The rows below come in pairs that one turn or mirror swaps. Which row does each named row swap with?
j_52: [-3.15 -1.46  0.48 -3.27  0.26 -2.34  0.15 -2.41  0.46 -0.46  1.65 -2.87
  2.49 -1.63 -1.48  1.55 -0.76 -0.30  1.41 -1.28 -2.26 -1.55  0.28]
j_986: [ 2.01  0.58  0.81 -0.90 -2.77 -0.44  1.13  4.36 -0.86 -1.13  1.35 -2.24
 -1.98 -1.27 -0.82 -2.64  1.35 -1.24  1.63  2.19  0.26  1.91 -3.39]
j_621: [-1.84  1.35  2.84  2.10 -2.11 -4.33  2.40 -0.63 -1.63  2.45  2.38  2.42
  0.98 -0.72  1.53  0.90  1.24  0.34  0.79 -1.08  1.15  3.74  1.40]
j_820: [ 2.88  2.13  1.40  1.57  0.85  0.26 -5.46 -0.60 -0.86 -2.10 -2.89  0.67
 -0.66  0.22 -2.51 -2.56 -0.26 -0.22  2.06 -1.69 -1.84 -0.52 -0.06]
j_604: [ 2.18 -0.29  1.51 -0.79 -2.86 -0.08  1.49  4.19 -0.75  0.19  1.16 -2.18
 -2.20 -0.60 -0.57 -2.82  1.84 -0.80  0.80  2.16  0.60  2.73 -2.36]
j_838: [ 1.90 -0.11  3.53  3.63 -3.40  0.04 -1.81  1.30 -3.52  1.33  1.74  1.87
 -0.48  2.12 -0.02  0.33 -0.34 -1.23  2.79  1.91 -2.02  2.50 -0.68]
j_857: [-0.58  3.45 -2.69  1.12  0.97  1.66 -0.98  0.69  1.18  0.34 -2.99 -0.76
  2.79 -2.69 -0.91 -0.41 -0.44  0.19 -1.23 -2.51  1.86  0.32  0.39]
j_775: [ 1.30 -0.19  0.46 -1.71 -1.16 -0.54  1.86  0.28  0.84 -1.26 -0.09 -0.76
 -3.83 -0.23  0.98  1.67  1.05  2.75 -0.84  1.78 -0.93  0.25  4.05]
j_902: [ 0.80 -1.23 -0.59 -1.54 -1.40 -0.24  1.71  0.20  2.35 -1.23 -1.32 -1.80
 -3.36  0.34 -0.01  0.51  1.02  3.26 -0.51  1.78 -0.89 -0.64  2.53]
j_265: [-0.55  2.43 -2.17  1.83  1.57  1.74 -0.19  0.66  2.16  0.34 -3.67 -1.89
  2.58 -2.26 -1.44 -0.11 -0.83 -0.10 -0.46 -1.93  0.57  0.25  0.97]
j_527: [-1.90  1.26  3.06  2.24 -2.22 -4.14  2.36 -1.35 -0.89  2.67  2.31  2.21
  0.21 -0.84  1.42  0.78 -0.63 -0.86  0.31 -0.33  0.92  2.58  3.08]
j_362: [ 2.79  4.11  1.75 -3.32  2.27 -3.18 -0.06  0.28 -2.79 -2.89  1.58 -0.54
  1.64 -0.60 -1.04 -2.35  1.30 -0.69  3.19  0.83 -0.73  0.24 -0.10]
j_539: [ 2.58  2.64  1.48  1.27 -0.13  0.46 -4.84 -0.37 -0.38 -2.20 -3.32 -0.09
 -1.29  0.47 -1.83 -3.29 -0.92  0.32  1.82 -1.77 -2.45 -0.90 -0.20]
j_891: [-2.71 -2.10  1.14 -1.86  0.07 -1.46  0.39 -2.08 -0.47 -0.86  2.47 -2.09
  3.04 -2.30 -2.20  1.68 -0.45  0.91  2.93  0.19 -2.03 -1.61  1.37]
j_457: [-2.67  1.14  1.99  2.36 -2.26 -3.33  0.93 -1.08 -1.13  2.77  0.59  3.79
  1.33 -0.43  2.27  0.73 -0.07  0.47  1.09 -0.62  1.61  2.59  1.82]
j_887: [-0.30  1.87 -1.39  0.54  2.21  1.42 -0.86  0.86  1.83  0.13 -3.36 -1.19
  3.02 -2.44 -0.82 -0.62  0.54 -0.37 -0.84 -3.35  2.13  1.70 -0.58]
j_868: [-1.98  1.49  3.16  2.15 -2.14 -3.64  2.99 -0.57 -1.03  2.71  1.52  3.19
  0.62 -1.28  1.13  0.98  0.29 -0.10 -0.26 -0.84  1.83  2.07  1.89]
j_742: [-0.32 -1.46 -0.14 -1.70 -0.89 -0.29  2.45  0.63  0.75 -0.53  0.23 -2.51
 -3.41 -0.95  0.23  1.15  1.52  2.59 -0.47  0.67 -0.85  1.09  4.35]
j_672: [-2.36  0.78  2.35  2.84 -3.14 -3.11  1.36 -1.56 -1.35  2.73  0.36  3.53
  0.44 -1.40  1.70  1.41 -0.74 -0.01  0.30 -0.50  2.01  1.73  1.68]
j_686: [ 1.80  0.85  4.24  2.52 -3.02 -1.20 -2.25  1.81 -2.76  1.18  2.85  1.28
 -0.20  2.90  0.43 -0.41 -0.63  0.36  2.93  1.70 -2.38  2.71 -0.46]
j_646: [ 2.85  2.40  1.19  1.08  0.44  0.15 -5.29 -0.51 -0.57 -2.07 -2.97  0.66
 -0.98  0.16 -2.09 -2.80 -0.19 -0.76  2.23 -2.15 -2.56 -0.27  0.09]
j_175: [ 2.55  2.36  0.81  0.86  0.27 -0.01 -4.98  0.19 -1.20 -2.81 -3.74 -0.40
 -1.45 -0.39 -1.28 -3.48 -0.63  0.35  1.95 -1.26 -2.17 -1.15 -0.33]
j_56: [-0.67  1.50 -1.49  0.67  2.00  1.39 -1.31  0.97  0.68  0.75 -1.89 -1.05
  2.65 -3.63 -0.77 -0.07 -0.71  1.75 -0.45 -3.05  2.66 -0.46  0.21]
j_164: [ 0.68 -0.53  0.26 -0.87 -1.92  1.07  1.90  0.41  1.59 -1.67 -0.65 -1.55
 -3.65 -1.22  0.20  0.29  1.31  2.75 -0.35  0.93 -1.26 -0.63  4.37]
j_364: [ 0.90 -2.02  0.08 -2.28 -1.53 -0.73  1.37 -0.10  0.95 -1.66 -0.10 -1.83
 -4.05 -1.49  0.09  0.88 -0.84  3.02 -0.81  0.00 -0.08 -0.13  2.97]
j_515: [ 2.15  4.45  1.43 -4.20  1.98 -2.21 -0.47 -0.61 -3.48 -1.42  1.95 -0.75
  1.47  0.01 -1.08 -1.80  1.10 -0.64  2.97  0.27 -1.54  0.65  0.09]
j_202: [-0.67  2.22 -1.70  0.88  2.09  1.54 -1.16  1.40  1.99  0.13 -3.38 -0.89
  2.43 -2.35 -0.07 -1.32 -0.92  0.86 -0.72 -3.53  0.81  0.85  0.30]
j_751: [ 2.11  5.44  1.30 -3.84  1.45 -2.20 -0.54 -0.04 -2.84 -2.21  0.70  0.03
  1.48 -0.04 -1.41 -2.45  1.94 -0.30  2.93  1.26 -0.82  0.28  0.85]
j_625: [-2.19  0.68  2.47  1.87 -1.70 -3.47  2.61 -0.72 -1.06  2.63  2.11  2.46
  0.65 -0.92  1.33  0.70  0.59  2.14  0.88 -0.72  2.95  1.96  1.40]
j_69: [-1.89 -1.98  0.37 -2.84 -0.49 -2.15  0.01 -2.18 -0.76 -1.30  2.69 -2.32
  3.37 -1.68 -1.80  1.38 -0.75  0.07  1.98 -0.91 -2.39 -1.51  1.44]
j_15: [ 3.27  2.06  1.38  1.06  0.29 -0.04 -4.76 -0.34 -1.45 -3.44 -3.30 -0.07
 -0.56  0.04 -1.81 -3.38 -0.36  0.30  2.41 -0.22 -2.36 -0.88 -0.43]
j_477: [ 3.12  2.29  0.52  1.73  0.41  0.27 -5.46  0.12 -0.77 -1.86 -2.50 -0.06
 -0.40 -0.37 -1.84 -3.05 -0.27  0.61  2.60 -1.84 -2.72 -0.16 -1.15]
j_765: [ 1.50 -0.21  4.25  3.61 -2.77 -0.83 -2.73  1.51 -2.72  0.87  2.08  1.12
 -0.61  2.85 -0.67  0.03 -0.59 -1.22  2.60  1.68 -1.93  2.67 -0.81]
j_407: [ 0.07  1.66 -2.17  1.11  1.67  2.20 -1.51  0.38  2.31  0.25 -2.88 -1.09
  2.42 -2.70 -0.62  0.59 -1.12  0.88 -1.21 -2.91  1.05  1.12  0.58]
j_624: [-0.22  1.92 -2.12  1.64  2.08  1.49 -0.05  1.18  0.97  0.69 -3.32 -0.41
  2.83 -3.23 -1.13 -0.02 -0.90  0.20 -0.79 -3.11  1.47 -0.29  0.42]
j_313: [ 1.77 -0.11  3.96  3.24 -2.91 -1.61 -2.47  2.08 -2.77  1.70  2.07  0.77
 -0.02  2.40  0.04  0.36 -1.81 -0.19  3.17  1.55 -1.30  3.07 -0.63]
j_91: [ 2.85  2.95  1.22  1.91  0.62 -0.38 -5.28 -0.16 -0.54 -1.73 -3.03  0.61
 -0.36 -0.74 -1.97 -2.98 -0.49  0.79  3.39 -1.57 -1.64 -0.27  0.05]
j_815: [ 2.04  4.69  1.18 -2.87  2.01 -1.52 -2.00  0.97 -3.73 -2.07  1.76 -1.06
  2.93 -0.80 -1.40 -2.00  2.00 -1.13  3.06  0.17 -1.03  0.06  0.27]
j_798: [-2.17  1.20  2.58  1.05 -1.68 -3.28  2.43 -0.49 -1.22  2.38  2.03  2.72
  0.53 -0.20  1.60 -0.23  0.99 -0.34  0.25 -1.24  2.47  4.11  1.74]
j_94: [-1.80 -1.41  0.66 -2.69 -1.06 -1.80 -0.81 -2.47 -1.86 -0.65  3.56 -2.59
  2.59 -2.59 -0.85  1.51 -0.65 -0.97  1.85 -1.08 -2.13 -1.70  2.25]
j_755: [-1.36 -1.61  0.47 -2.12 -0.93 -2.66  0.13 -2.87 -0.81 -0.57  2.90 -3.02
  2.93 -0.95 -0.91  2.39 -1.99 -0.50  1.93 -1.25 -2.33 -1.95  0.22]
j_70: [ 3.50  2.79  1.09  1.18  1.02  0.14 -4.74 -1.22 -1.04 -1.80 -3.28  1.20
 -0.03 -0.02 -0.90 -2.40 -0.85 -0.54  2.37 -0.97 -2.19 -0.99 -0.88]
j_778: [ 1.88 -0.32  0.58 -0.63 -2.44 -0.08  0.92  3.40  0.07 -0.34  1.10 -2.37
 -2.30 -1.64 -0.36 -3.20  2.40 -1.24  1.19  1.68 -0.43  2.48 -4.00]
j_592: [ 2.53 -0.56  0.31 -0.33 -2.85 -1.13  0.16  3.70 -0.27 -0.40  1.63 -2.60
 -1.41 -1.59 -0.27 -2.74  1.19 -2.16  1.09  1.44  0.57  2.22 -3.67]
j_602: [ 2.17  0.40  0.94 -0.43 -3.09 -1.97  0.64  3.47 -0.34 -0.01  0.90 -1.48
 -2.86  0.52 -0.14 -3.20  1.65 -0.89  1.22  2.28  0.54  1.56 -3.71]
j_791: [-2.65  0.29  2.15  2.22 -2.38 -3.43  2.06 -1.89 -0.38  2.57  2.90  2.95
  0.64 -0.23  1.39  0.23  0.41  0.49  0.91 -1.12  1.50  2.89  2.13]
j_491: [ 1.13 -0.30 -0.96 -2.72 -1.02  0.42  1.25 -0.15  0.68 -2.07 -0.20 -1.76
 -3.83 -1.42 -0.46  1.13  0.56  3.13 -0.32  0.06 -0.52  0.53  4.17]
j_307: [ 2.32  3.71  1.63 -4.23  1.97 -2.96 -0.81 -0.86 -2.85 -2.28  1.03 -1.01
  2.32 -0.48 -2.06 -2.41  1.01 -0.54  2.90 -0.13 -0.75 -0.25 -0.54]
j_989: [-2.25  1.58  2.63  2.09 -2.27 -3.04  2.43 -1.32 -0.88  2.78  2.37  2.66
  0.09 -0.12  1.88  0.43  0.89  0.26  0.51 -0.60  1.77  3.05  1.18]
j_113: [ 2.13 -0.19  4.06  2.99 -3.05 -0.98 -1.83  1.77 -2.10  1.28  1.88  0.72
 -0.54  3.39 -0.52  0.31 -0.25 -1.40  2.23  1.54 -2.29  2.79 -0.59]
j_237: [ 2.08 -0.43  4.70  2.05 -3.64 -1.31 -2.35  1.73 -3.50 -0.28  2.02  0.36
  0.04  2.74 -0.33 -0.39 -1.21 -0.96  2.15  2.48 -2.23  2.20 -0.55]
j_127: [ 0.15  1.45 -1.86  2.05  1.55  1.99 -1.18  0.27  0.64  0.91 -3.86 -0.20
  3.02 -2.40 -0.12  0.47 -1.39  0.57 -0.78 -2.06  1.78 -0.13  1.40]
j_971: [-2.54 -2.69  1.05 -2.23 -0.47 -2.30  0.28 -1.93  0.72 -0.22  3.24 -2.40
  2.77 -1.52 -0.90  1.36 -1.08  0.31  2.99  0.23 -2.19 -1.01 -0.04]
j_326: [-1.91  2.12  2.22  2.58 -2.38 -3.67  2.00 -1.06 -1.04  2.54  2.70  2.33
  1.29 -0.74  2.17 -0.02  0.65 -0.36  0.04  0.09  2.10  2.56  1.37]
j_702: [ 0.29 -1.40  0.22 -1.77 -2.68 -0.13  1.93  0.62  1.89 -1.56 -0.21 -1.92
 -3.80 -0.88  0.06  0.62  0.35  3.10 -0.97  1.13 -0.76  0.15  3.34]
j_403: [ 0.17  2.62 -2.25  1.44  1.89  1.89 -1.48  0.42  1.28  0.21 -2.40 -1.16
  3.05 -2.70 -0.62 -0.08 -0.41  0.75 -0.75 -3.40  1.39  0.37  0.35]
j_758: [-2.44 -2.08 -0.41 -2.21 -0.81 -1.61 -0.45 -1.86 -0.64 -0.96  2.15 -2.60
  2.75 -2.12 -1.64  1.36 -1.18 -1.33  2.48 -1.19 -2.25 -2.46 -0.18]
j_294: [ 1.34 -0.24  4.41  2.81 -3.11 -2.21 -1.62  1.88 -3.94  0.87  2.20  0.31
  0.21  2.73 -0.06  0.52 -0.39 -0.19  2.89  2.50 -2.42  2.20 -0.88]
j_707: [-0.29  1.47 -2.17  2.38  1.40  1.31 -2.01  0.71  1.01  0.69 -3.71 -0.25
  2.76 -2.69  0.38  0.91 -0.28  0.55 -0.70 -2.57  1.41  1.25  0.73]
j_128: [ 2.04 -0.27  4.54  3.52 -3.20 -1.30 -1.89  1.40 -2.89  1.03  2.42  0.26
  0.39  2.77 -0.38  0.24 -0.46 -0.78  2.35  1.46 -2.92  2.71  0.10]

j_52 is swapped with j_742
j_307 is swapped with j_604
j_602 is swapped with j_815
j_477 is swapped with j_686
j_457 is swapped with j_707
j_625 is swapped with j_56
j_237 is swapped with j_15

